In the data rows, zero lies at 4.5, halfway between 4 and 5.
Here are some points, one per row:
[0 3 3 4 2 4 8 5 7 4 3 2 5 0 3 4 4 5 1 3 5 3 4 7 3 4 3 7 3 7 4 4 3 5 6 5 4
 3 0 7 4 8 6 4 4 4 8 2]
[5 2 2 5 4 6 3 5 5 2 4 3 5 2 4 3 4 3 4 2 1 7 4 5 6 6 6 4 4 4 5 5 3 4 1 4 5
 4 7 6 6 8 6 5 5 6 3 5]
[4 1 1 5 3 5 5 5 3 2 2 5 5 2 7 7 2 3 0 4 6 3 5 9 0 6 4 7 5 9 3 4 7 5 6 6 8
 3 5 4 5 6 6 3 6 3 9 1]
[6 5 4 7 3 4 4 5 3 2 4 4 5 3 4 5 5 4 3 8 5 4 6 5 3 1 5 3 7 3 5 4 5 6 6 6 3
 8 4 7 5 3 0 7 6 3 4 3]
[7 6 5 3 2 5 6 7 5 1 3 6 6 3 4 5 4 7 6 5 7 7 4 4 1 4 4 6 8 7 2 3 3 3 4 4 6
 7 3 5 8 5 6 6 7 3 3 3]
[6 6 5 5 4 3 3 3 4 6 4 4 5 5 2 2 7 8 2 6 5 3 7 4 8 8 4 3 3 2 4 7 5 6 5 3 7
 4 3 4 2 3 3 4 4 6 4 7]
[6 3 6 1 5 7 4 7 5 7 4 2 4 2 4 3 2 4 3 4 3 4 4 3 5 6 5 4 6 5 6 4 5 5 6 4 5
 7 4 3 5 5 5 7 6 6 2 4]
[5 5 8 3 0 4 4 3 5 8 3 2 6 4 5 3 8 6 8 3 5 6 5 8 2 4 7 3 3 7 6 5 3 5 4 4 8
 4 6 9 3 6 4 3 1 6 5 2]
[2 4 8 4 6 6 4 4 5 4 6 3 3 7 7 4 4 6 5 5 7 5 4 6 4 5 8 3 5 4 4 3 4 6 3 4 1
 5 6 3 3 4 3 5 3 5 4 8]
[4 3 1 8 2 7 6 5 5 4 8 5 4 4 7 5 6 3 7 2 4 4 5 8 4 6 7 4 1 6 5 3 7 1 6 6 5
 2 2 3 5 7 5 6 6 2 6 5]
[3 5 8 6 7 0 3 6 8 7 7 4 0 3 6 4 4 3 4 3 4 2 7 1 7 5 5 4 2 4 5 6 4 4 3 5 5
 4 8 2 6 5 3 3 8 6 4 7]
[4 7 4 7 3 3 4 3 3 6 6 3 5 1 4 6 3 5 3 3 5 2 4 1 5 4 6 6 3 5 5 4 4 5 3 2 4
 3 5 6 4 4 5 3 2 6 3 3]
[5 6 4 6 4 6 4 3 4 4 6 0 3 6 3 3 4 4 7 6 7 7 2 3 6 4 4 4 4 4 3 5 9 6 6 3 5
 5 7 5 3 6 6 3 6 5 4 4]
[4 5 5 5 2 3 5 4 5 5 3 6 6 5 3 5 3 7 4 6 2 4 2 3 4 6 3 4 7 6 4 3 9 3 5 9 4
 3 2 5 5 5 7 5 4 6 7 4]
[6 2 7 4 3 5 5 4 6 4 6 5 4 7 3 6 7 4 4 5 2 4 5 6 2 5 0 5 6 4 6 5 3 6 3 3 5
 2 4 9 2 4 2 0 7 5 2 4]
[4 5 4 3 1 4 3 5 6 5 6 4 7 7 6 1 7 4 6 5 5 4 8 6 7 2 6 4 3 4 7 5 0 5 6 5 4
 5 4 6 5 4 6 5 2 4 4 3]
[5 4 4 5 6 4 5 3 5 3 1 3 2 7 6 7 6 5 8 4 3 4 6 6 5 6 2 1 6 4 5 5 5 4 2 5 3
 6 6 2 3 6 5 1 2 5 3 4]
[2 5 2 5 5 6 4 3 5 6 7 5 4 3 4 3 4 3 6 4 5 8 4 7 1 3 2 4 6 4 1 5 5 2 4 5 4
 6 6 4 5 2 5 6 6 5 3 4]
[1 5 3 3 7 4 5 5 4 1 4 6 2 3 6 4 5 5 2 8 1 6 4 0 4 4 7 2 4 4 2 3 9 5 3 6 5
 5 3 1 6 5 5 3 6 3 3 4]
[6 4 7 2 4 5 5 4 3 3 7 4 5 7 5 5 5 2 4 5 4 2 5 4 5 3 7 6 0 6 6 5 3 3 5 4 8
 1 6 1 4 5 2 5 5 1 8 6]
[5 5 6 5 7 2 6 5 3 4 3 4 3 5 4 3 6 4 7 6 7 6 5 6 6 6 6 4 3 5 4 4 3 6 1 6 5
 5 1 4 4 3 6 7 3 6 4 4]
[6 3 8 6 6 4 2 5 7 4 4 4 5 4 1 6 0 2 1 5 7 4 5 3 8 3 3 6 4 3 4 3 6 3 6 6 3
 6 5 4 5 1 5 5 6 6 5 2]
[4 2 2 4 5 3 4 6 5 3 8 4 8 4 5 7 5 4 1 5 7 3 5 4 3 3 7 5 5 3 3 5 5 3 8 7 5
 3 4 4 7 4 1 4 3 5 9 6]
[5 3 3 3 6 5 0 5 4 8 4 4 3 5 5 5 3 5 4 6 4 6 3 3 6 1 4 5 2 7 3 5 3 4 7 5 3
 5 6 8 3 4 7 3 7 6 4 5]
[1 4 3 6 6 7 4 5 3 3 1 6 4 3 3 3 7 5 6 6 5 6 4 3 2 6 6 5 5 2 7 2 5 6 3 7 5
 3 5 3 4 4 6 3 3 6 4 6]
[9 6 4 4 3 5 6 2 4 5 5 6 6 3 4 5 6 5 8 6 4 4 2 8 3 3 5 5 8 8 6 4 4 8 5 5 2
 4 5 5 6 4 6 4 5 8 5 3]
[4 5 5 5 5 6 6 3 2 4 4 2 7 7 4 4 8 7 6 1 3 2 6 9 6 6 4 4 4 7 5 1 3 6 6 1 5
 2 4 8 5 4 6 2 4 3 5 2]
[4 3 3 3 3 4 4 4 6 6 4 5 3 4 3 2 5 6 4 3 2 4 5 7 5 2 2 3 4 4 2 3 4 4 2 5 3
 2 5 6 5 5 4 6 2 3 4 4]
[4 4 7 5 5 3 4 3 6 2 4 6 6 8 5 6 9 6 6 3 2 4 4 7 7 5 7 3 2 5 6 7 5 2 7 3 7
 3 6 5 4 7 5 3 1 3 2 6]
[6 2 4 5 8 5 4 3 7 6 2 7 5 1 5 3 4 7 5 3 4 3 4 4 4 5 4 7 5 6 6 4 6 3 4 4 3
 7 4 6 4 3 6 3 6 2 4 4]
[6 5 5 5 5 7 2 4 5 4 2 6 3 4 5 3 4 3 4 1 5 5 4 3 4 2 4 5 9 4 2 4 2 5 7 5 5
 4 5 7 3 4 2 5 4 4 4 4]
[5 6 6 6 4 4 8 3 3 4 1 6 4 5 2 5 2 7 5 7 2 6 6 3 5 8 5 2 5 6 3 1 4 2 7 4 6
 2 6 5 4 2 4 5 6 5 4 7]
[5 2 3 5 4 2 7 5 4 1 6 4 3 5 7 7 5 2 1 2 7 5 4 3 5 3 5 6 4 6 7 4 2 4 5 9 7
 7 3 6 4 4 7 2 2 2 8 4]
[3 6 8 6 6 7 2 4 4 4 6 4 4 8 7 7 5 2 2 3 7 1 5 2 5 6 4 7 4 2 3 5 6 4 4 5 5
 6 4 1 6 5 4 7 4 1 1 7]
[5 5 6 3 4 3 4 5 4 3 6 7 1 6 3 5 6 4 5 6 6 3 3 2 8 1 5 7 7 1 4 5 3 4 7 2 5
 7 4 3 7 6 0 5 5 5 3 6]
[5 5 2 1 2 5 5 4 5 4 7 3 8 3 5 6 6 2 3 1 5 3 6 5 2 1 6 4 3 3 4 2 3 0 3 4 5
 3 4 5 3 4 5 3 6 3 8 6]
[4 2 3 5 2 2 4 5 4 4 4 5 8 7 4 4 5 4 8 1 4 5 6 7 2 4 6 4 1 4 5 5 6 6 5 5 2
 7 2 3 3 5 5 4 4 3 4 8]
[5 4 2 5 5 3 5 8 5 5 6 4 3 1 6 3 4 0 2 3 2 6 7 4 2 4 2 6 2 4 3 1 7 1 9 2 6
 5 5 4 2 6 9 5 3 4 8 4]
[5 1 4 4 7 5 5 3 3 4 3 7 5 5 8 5 5 5 6 5 3 6 1 2 4 7 5 4 4 6 4 1 7 4 1 4 4
 7 4 5 5 4 6 8 6 6 7 5]
[3 5 6 4 6 1 4 5 4 6 4 5 6 4 5 4 7 2 6 6 2 7 4 6 5 6 3 7 9 5 5 6 6 5 3 5 5
 4 7 3 1 4 5 5 4 3 2 6]
[6 6 4 6 8 3 4 6 2 6 4 5 3 5 4 7 5 6 0 4 5 3 5 2 4 4 4 4 4 4 7 7 5 5 6 5 5
 6 5 3 8 4 5 4 4 8 8 5]
[6 4 5 7 4 5 4 5 3 6 5 1 7 4 6 3 7 7 5 6 4 4 5 2 3 4 3 6 5 5 6 5 4 4 4 3 3
 2 5 3 6 3 3 4 7 5 3 3]
[1 1 4 1 6 4 7 5 6 6 5 5 6 2 2 5 3 2 2 3 6 7 7 5 6 5 3 4 1 6 4 4 9 3 5 3 2
 5 6 3 6 7 5 4 2 4 5 3]
[4 6 5 5 5 4 6 4 6 9 6 5 7 3 2 7 2 6 5 2 5 8 0 2 6 5 3 5 4 5 5 4 4 6 5 5 6
 6 5 2 7 5 3 5 6 1 4 3]
[5 7 6 3 8 2 2 6 4 7 7 5 4 4 4 7 3 5 6 5 5 5 4 2 6 5 5 2 4 5 2 5 5 5 4 2 6
 2 3 8 4 5 3 5 5 4 5 5]
[8 7 3 5 4 7 4 2 4 5 2 5 6 7 4 1 5 4 9 6 3 4 6 7 5 6 2 3 5 5 7 6 3 5 0 4 5
 3 6 5 5 6 0 4 0 5 3 8]
[3 6 7 4 6 3 6 3 5 3 3 5 4 9 4 5 6 5 5 6 3 6 4 6 7 5 6 2 5 3 8 5 4 6 3 5 1
 0 5 4 4 4 3 4 3 5 2 4]
[6 5 4 5 2 6 5 2 4 5 5 4 7 4 4 2 2 6 9 5 4 2 0 8 1 5 2 4 6 3 8 7 4 5 5 2 6
 3 3 6 4 3 6 3 3 7 5 3]
[4 4 4 5 5 4 7 8 5 6 3 5 4 3 4 6 4 6 0 6 3 6 2 4 5 9 5 6 3 6 4 4 7 6 3 5 4
 3 3 1 2 2 5 5 5 7 5 7]
[4 6 5 3 4 6 5 4 3 7 2 4 6 5 4 3 3 5 2 5 4 5 3 5 5 3 2 3 6 5 5 4 4 5 3 2 5
 7 2 4 3 4 7 2 7 6 5 1]
[7 4 3 6 3 4 8 4 6 4 4 8 4 3 1 4 5 2 4 7 6 2 1 4 2 9 5 3 5 4 2 2 2 4 5 5 2
 6 2 5 3 6 7 8 6 2 4 3]
[5 3 4 5 4 3 3 6 3 4 3 9 6 4 5 1 3 6 5 4 7 6 4 3 5 7 3 2 4 4 4 3 4 4 3 5 2
 3 6 5 2 6 9 5 3 6 2 5]
Along one direction, these points spread out more than along any other. Take the direction at right angles to it along which they spread out most. Go by this last direction. How far along it is each point below, from 0 to 99? 50 is the average, and the first point above lies past it. One standard deviation of the points above along it is 16.
[5 8 5 3 6 4 1 2 5 5 5 1 3 6 6 3 4 6 5 4 3 7 5 5 7 7 6 6 4 3 6 6 2 5 5 4 3
 4 5 4 4 3 2 1 3 6 3 2] 38
[6 5 5 4 4 5 2 2 7 3 7 4 0 6 6 6 6 4 6 1 6 3 7 3 6 3 5 9 8 4 8 7 3 3 5 2 4
 6 7 8 6 1 1 6 4 3 7 7] 40
[6 4 6 6 3 8 6 5 2 6 3 3 5 5 4 4 6 5 7 8 6 7 4 7 2 4 6 6 7 2 4 7 1 4 3 2 3
 3 4 4 5 3 6 4 3 3 6 4] 61
[3 6 6 4 5 5 3 5 1 5 8 4 2 4 4 8 4 5 4 5 6 6 5 4 5 5 3 8 3 4 3 5 4 2 5 7 4
 7 5 4 3 4 3 6 4 5 2 5] 31
[3 6 3 4 5 7 5 9 3 5 5 6 5 6 4 5 4 3 6 6 6 3 3 5 3 5 7 4 7 5 2 6 5 4 4 8 4
 7 6 5 5 3 3 6 5 3 3 5] 42
[3 4 8 6 5 6 5 4 4 4 6 6 4 7 4 6 6 5 7 5 4 4 6 2 7 7 5 4 4 2 2 7 3 8 4 5 4
 5 5 2 2 7 3 4 5 7 6 4] 30
[2 5 2 5 6 4 5 7 6 4 0 5 5 6 7 2 4 3 5 5 6 2 3 2 6 4 5 2 3 5 5 7 7 5 2 4 4
 3 5 3 4 4 2 5 5 5 3 5] 34
[4 7 2 4 2 7 5 3 6 4 1 5 6 5 6 5 4 4 5 7 5 4 3 7 3 5 4 3 4 5 5 4 4 7 5 4 3
 6 4 7 4 5 5 9 5 3 4 7] 61
[5 6 4 5 6 2 2 3 5 7 8 5 6 7 5 3 0 4 2 4 5 5 9 5 4 2 6 7 5 2 4 4 3 4 3 6 6
 6 3 5 5 7 4 4 5 5 3 3] 42
[5 6 3 5 5 6 4 5 6 2 3 5 4 7 3 5 5 6 6 3 3 3 4 4 4 2 4 3 7 7 4 3 3 7 3 5 5
 3 4 2 2 6 7 6 2 3 2 2] 55
[2 2 5 5 6 7 6 6 4 5 5 5 2 0 6 6 1 6 4 4 5 5 7 5 5 2 2 5 4 5 5 5 5 5 5 4 5
 6 2 4 4 3 6 7 9 7 4 5] 44
[5 5 5 3 5 5 6 5 4 4 8 4 1 1 5 7 3 2 1 5 5 3 5 2 6 3 6 5 5 0 4 6 6 8 9 5 5
 6 8 5 8 1 3 4 6 2 5 6] 25
